In the data rows, the value 500 means zero.
Here are some numbered points:
232;564;400;499;708;516;577;525;587 0
606;454;472;253;482;504;598;452;501 1
594;506;455;811;447;536;432;326;501 2
398;415;543;677;272;638;651;576;390 3
590;623;503;400;433;657;518;567;528 4
576;595;383;445;653;412;437;534;565 5
673;592;440;364;530;444;410;548;537 6
489;680;523;556;415;502;546;722;434 7
514;205;699;488;571;513;353;522;326 8
573;437;436;527;475;517;431;414;531 9
446;441;565;624;586;404;300;418;522 10
612;450;689;243;544;443;468;442;444 11
452;414;515;458;553;454;490;449;495 12
527;541;492;330;577;519;613;687;437 13
511;372;403;618;611;553;354;388;620 14
463;557;505;495;768;256;329;336;594 15
555;471;672;374;650;469;392;571;388 16
432;298;487;560;700;484;335;402;571 17
312;531;707;414;565;379;554;605;403 18
583;473;439;825;460;560;394;325;510 19
447;708;549;516;509;406;538;620;490 20
362;501;569;574;380;523;623;599;440 21
474;198;696;725;410;583;390;361;364 22
836;792;432;352;558;298;322;401;612 23
390;482;571;790;258;649;629;447;438 24
514;527;643;431;473;543;438;575;460 25
425;381;462;718;386;680;563;443;488 26
430;441;492;610;341;599;689;321;480 27
428;260;388;773;534;605;318;389;578 28
359;493;590;495;840;267;264;501;585 29
412;351;524;556;576;535;438;583;485 30
463;568;630;438;310;565;734;523;391 31
367;250;520;688;618;659;355;459;610 32
428;647;478;552;429;475;613;623;506 33
853;790;430;308;550;322;355;427;602 34
654;622;650;371;455;432;461;280;564 35
591;441;493;451;377;651;620;407;491 36
575;449;464;671;588;448;255;446;549 37
428;455;701;436;485;409;543;417;403 38
623;430;566;277;414;535;475;338;582 39
371;501;571;671;476;452;575;502;396 40
438;512;402;766;478;541;436;383;601 41
375;513;297;797;563;398;439;389;640 42
771;513;509;302;425;489;405;479;544 43
528;570;507;319;593;515;619;676;403 44
503;672;527;517;411;508;544;724;436 45
669;487;406;457;681;468;246;566;531 46
386;486;526;514;675;396;421;543;443 47
627;548;458;144;760;451;487;559;491 48
542;449;548;677;256;703;557;411;475 49
524;615;493;563;563;316;369;535;444 50
267;624;572;581;390;485;744;771;372 51
372;502;353;776;588;370;407;419;603 52
564;654;460;584;545;271;455;518;381 53
400;562;510;458;401;489;714;553;456 54
532;410;553;666;231;739;584;430;473 55
504;514;639;499;464;526;417;557;458 56
585;680;445;595;509;298;459;497;400 57
488;609;583;435;472;538;628;474;351 58
434;360;397;655;356;643;556;495;489 59
573;476;432;733;442;496;372;496;497 60
703;257;462;305;663;560;287;438;498 61
519;678;636;414;356;542;631;687;382 62
649;584;300;340;568;509;508;539;574 63
New points follow, each followed by the number of its nearest point above.
619;475;482;405;537;377;406;518;468 6
480;605;577;500;421;569;620;433;363 58
592;432;333;519;504;620;460;510;557 9
411;455;583;767;255;638;621;479;444 24
412;369;498;734;379;697;532;410;495 26
664;364;546;559;466;482;349;394;480 9
756;520;501;327;423;473;432;458;559 43
430;566;507;418;398;491;700;593;442 54
307;329;577;437;643;455;531;377;532 12
535;489;443;564;471;496;460;431;532 9
475;686;551;484;503;450;557;642;479 20
268;563;393;479;656;550;580;552;589 0
434;634;513;551;395;461;642;616;475 33
528;443;459;711;584;462;299;461;555 37
232;474;409;536;714;557;526;492;619 0
392;470;530;583;403;434;568;676;387 21
557;467;406;775;447;490;367;452;508 60
476;201;684;683;473;572;389;364;380 22
652;618;636;368;456;437;455;321;554 35
407;536;505;685;536;488;464;373;594 41
387;277;529;679;640;635;301;515;587 32
394;397;494;501;473;688;621;687;409 21
512;685;648;403;376;530;629;651;383 62
592;441;451;652;556;488;303;495;539 37
485;533;522;374;599;501;463;454;571 12
407;354;482;727;412;678;518;388;512 26
434;241;430;774;527;617;293;383;591 28
374;401;480;416;604;468;567;450;595 12
602;458;455;652;538;466;284;465;545 37
591;535;618;349;475;479;523;596;469 25
408;428;491;469;599;468;528;375;472 12
449;450;668;425;535;376;524;397;427 38
586;486;444;295;487;487;636;437;512 1
399;261;507;597;678;480;345;398;568 17
457;536;520;434;576;496;474;432;595 12
288;702;461;435;452;454;861;492;486 54
227;367;728;475;664;359;687;582;171 18
